M = [-83.7, -197.7, -173.5, 29.5, -57.6, -197.8, -92.4, -53.9, 172.3, -147.8, 32.9, 144.3]
The entry just left of -197.8 -> -57.6
Report the entry just left of 144.3.
A: 32.9
The entry just left of -53.9: -92.4
The entry just left of 29.5: -173.5
The smallest entry: -197.8

Read these off the row that follows.
1) Find the 3rd entry from the right.
2) Find the first entry.
[ 105.113  118.050  186.393 -183.943 -122.443 -106.436]
1) -183.943
2) 105.113

Read these off the grid that follows. Indices start at 1.
1) Find the bottom-right entry.
2) Find the entry in row 3 and column 1.
3) Find the entry in row 1 and column 3.
4) Find the entry directly above the largest entry.
5) Find the top-left entry.
6) Find the entry at row 2, column 3.
7) Find the entry at row 2, column 1.
8) Find the entry directly below the smallest entry.
[[-23 -15  11  43 -34 -32 -18  17]
 [-29  25 -19  24  33  44 -12  10]
 [-44  27  31 -33  -8   2   0  -6]
 [-36  24 -11 -19 -25  42  40 -43]
 [-24 -24  -4  27 -16 -40  35   4]
 [ -2   8 -37 -42 -40  13  42 -29]]
1) -29
2) -44
3) 11
4) -32
5) -23
6) -19
7) -29
8) -36

Read these off the array that follows. Indices start at 1.
1) Find the entry at row 3, column 3.
2) Find the entry in the bottom-right corner.
3) Find the entry at row 3, column 1.
4) Find the entry at row 2, column 1.
5) Find the entry in row 1 and column 2.
6) Find the entry directly above -18.
7) Find the entry directly above the smallest entry.
8) Find the entry at row 1, column 1.
-9  26  1  -20
-7  1  28  -23
28  -37  -23  -19
-14  24  2  -24
-6  2  24  -18
1) -23
2) -18
3) 28
4) -7
5) 26
6) -24
7) 1
8) -9
